In the rows, 128 means zero.
Rotation paths and how fast each direction turns (degrees each step)
Each turn is a multiple of 5 degrees from 10 to 175, or 0.
Each row of a path follows its step; steps can be skipped.
Rotation 1:
step 0: [128 123 134 134 135 127 129 133 132 138 133 124 124 137 123 126 127 134
 129 124 132 132 120 135 129 130 129 127 126 119 132 126 129 131 123 126
 128 126 119 130 124 117 121 121 116 125 130]
step 3: [121 127 125 118 124 132 133 131 129 129 124 121 129 131 131 131 130 137
 135 130 122 134 131 129 128 129 126 121 139 130 130 131 124 110 130 129
 123 127 124 131 125 132 134 122 130 132 121]
step 4: [130 129 133 126 128 117 127 137 126 139 126 126 130 129 135 120 132 128
 133 126 130 138 133 130 121 129 131 132 126 122 136 136 128 122 125 136
 141 120 125 127 124 133 125 130 125 126 130]
step 5: [140 117 132 139 134 133 123 132 131 129 127 126 130 115 130 126 126 129
 120 132 128 132 135 132 128 121 137 126 120 129 128 128 126 128 124 134
 126 128 130 118 127 129 129 129 125 128 131]
step 6: [134 131 128 124 132 134 125 130 131 125 124 125 120 128 115 123 129 131
 133 129 129 123 124 123 130 123 125 129 121 117 119 121 125 131 131 127
 118 124 133 121 134 135 135 128 129 129 129]
step 7: [121 130 122 126 125 123 122 123 130 127 129 129 122 132 123 130 129 129
 135 128 132 122 126 127 121 124 133 135 136 127 124 128 129 120 134 126
 121 138 125 127 124 137 119 128 124 142 121]
step 8: [131 135 120 130 131 126 125 125 130 133 132 124 129 127 131 127 128 135
 134 127 116 128 130 126 128 123 123 130 130 129 141 133 130 133 131 129
 133 128 125 139 120 127 116 124 115 128 130]
step 11: [124 121 126 128 129 135 128 126 117 127 119 123 138 131 128 124 123 132
 131 130 129 123 128 127 131 129 127 134 138 133 118 117 118 123 131 131
 136 130 125 128 125 139 126 125 126 131 126]
step 13: [145 132 131 135 137 130 122 127 132 130 138 135 121 131 133 126 124 130
 123 130 130 125 128 133 129 126 131 129 131 131 131 128 126 121 124 124
 127 137 134 127 130 115 129 131 130 129 127]
step 15: [124 124 127 131 121 135 128 125 130 124 118 125 131 133 124 136 129 121
 129 123 127 129 127 132 126 130 126 123 136 131 128 128 139 116 131 122
 126 133 121 133 130 140 120 124 132 124 128]
[130 127 129 128 129 130 127 128 129 129 127 123 131 128 129 127 128 131
 129 130 125 125 126 129 130 128 125 127 128 129 128 129 127 127 129 129
 127 129 129 127 130 124 127 126 128 127 126]  140
[128 130 125 126 125 125 127 129 129 128 128 129 128 128 129 129 126 127
 126 127 124 128 127 127 129 126 126 124 132 126 131 130 130 128 127 128
 128 130 129 128 128 129 128 127 130 129 130]  60
Rotation 2:
step 0: [129 132 125 131 124 125 125 137 137 135 126 130 126 120 116 121 134 125
 118 119 136 118 124 130 126 132 124 127 127 130 134 134 114 128 127 124
 123 123 131 125 130 132 123 122 131 124 135]
step 1: [125 117 126 131 126 128 135 128 134 127 121 124 120 133 123 129 121 135
 125 129 141 117 129 126 127 122 120 136 123 125 134 135 123 143 129 124
 125 126 122 130 126 131 123 121 127 131 127]
step 2: [140 125 124 127 131 128 126 125 131 130 122 128 132 131 115 122 123 129
 125 134 140 120 137 120 132 126 131 128 128 132 145 129 127 126 132 128
 122 124 132 131 122 133 131 131 133 123 133]
step 3: [129 123 125 137 130 129 126 131 140 128 129 124 128 128 118 126 134 128
 136 130 139 113 127 131 121 128 135 127 128 127 133 139 136 128 130 136
 134 127 125 134 129 130 120 125 129 134 135]
step 4: [127 127 129 125 133 117 137 138 132 131 125 118 136 130 125 127 137 132
 123 131 134 119 134 123 132 126 133 135 133 127 134 133 129 132 135 121
 129 125 126 129 123 114 121 130 129 129 136]
step 5: [129 128 122 131 133 128 131 134 137 126 124 118 128 120 128 120 123 134
 113 125 132 118 139 128 123 125 136 130 131 130 125 129 128 122 136 131
 134 134 126 130 120 135 132 121 126 131 131]
step 10: [125 126 121 131 125 131 125 134 131 129 125 127 124 131 113 117 127 133
 117 132 135 133 123 131 123 129 135 131 127 134 141 133 123 124 135 130
 122 124 133 125 131 129 123 127 125 129 137]
step 12: [128 127 127 133 128 122 130 131 131 127 129 117 129 127 119 128 125 136
 121 126 144 121 137 122 132 131 129 136 130 124 137 129 121 138 122 126
 118 128 132 132 127 133 122 129 135 131 130]
step 13: [138 114 122 133 128 124 125 125 139 131 120 120 133 125 119 125 128 132
 132 132 136 118 133 128 120 121 125 127 127 129 134 132 123 124 133 127
 129 128 127 135 123 130 134 120 127 127 133]
step 15: [130 122 125 127 135 125 136 129 132 128 120 125 133 129 134 131 132 132
 117 124 136 120 131 125 125 129 140 130 135 128 139 136 128 125 140 135
 134 126 121 129 125 125 120 122 135 131 130]
[126 129 129 129 128 128 126 127 123 128 125 130 126 127 125 126 128 127
 130 127 131 129 126 127 128 129 127 130 127 128 128 129 124 129 128 127
 127 126 128 129 126 130 128 128 126 130 127]  35
[130 127 126 129 126 129 126 129 128 125 129 129 129 127 130 128 128 128
 126 128 128 128 127 130 123 131 129 128 130 128 128 130 125 127 129 130
 129 129 129 129 129 130 127 128 130 129 129]  145
[129 131 128 127 126 128 126 133 127 128 129 128 129 130 126 128 130 129
 127 130 127 129 129 128 131 131 128 129 129 127 131 127 127 130 127 127
 128 127 131 128 129 126 130 130 129 126 129]  175
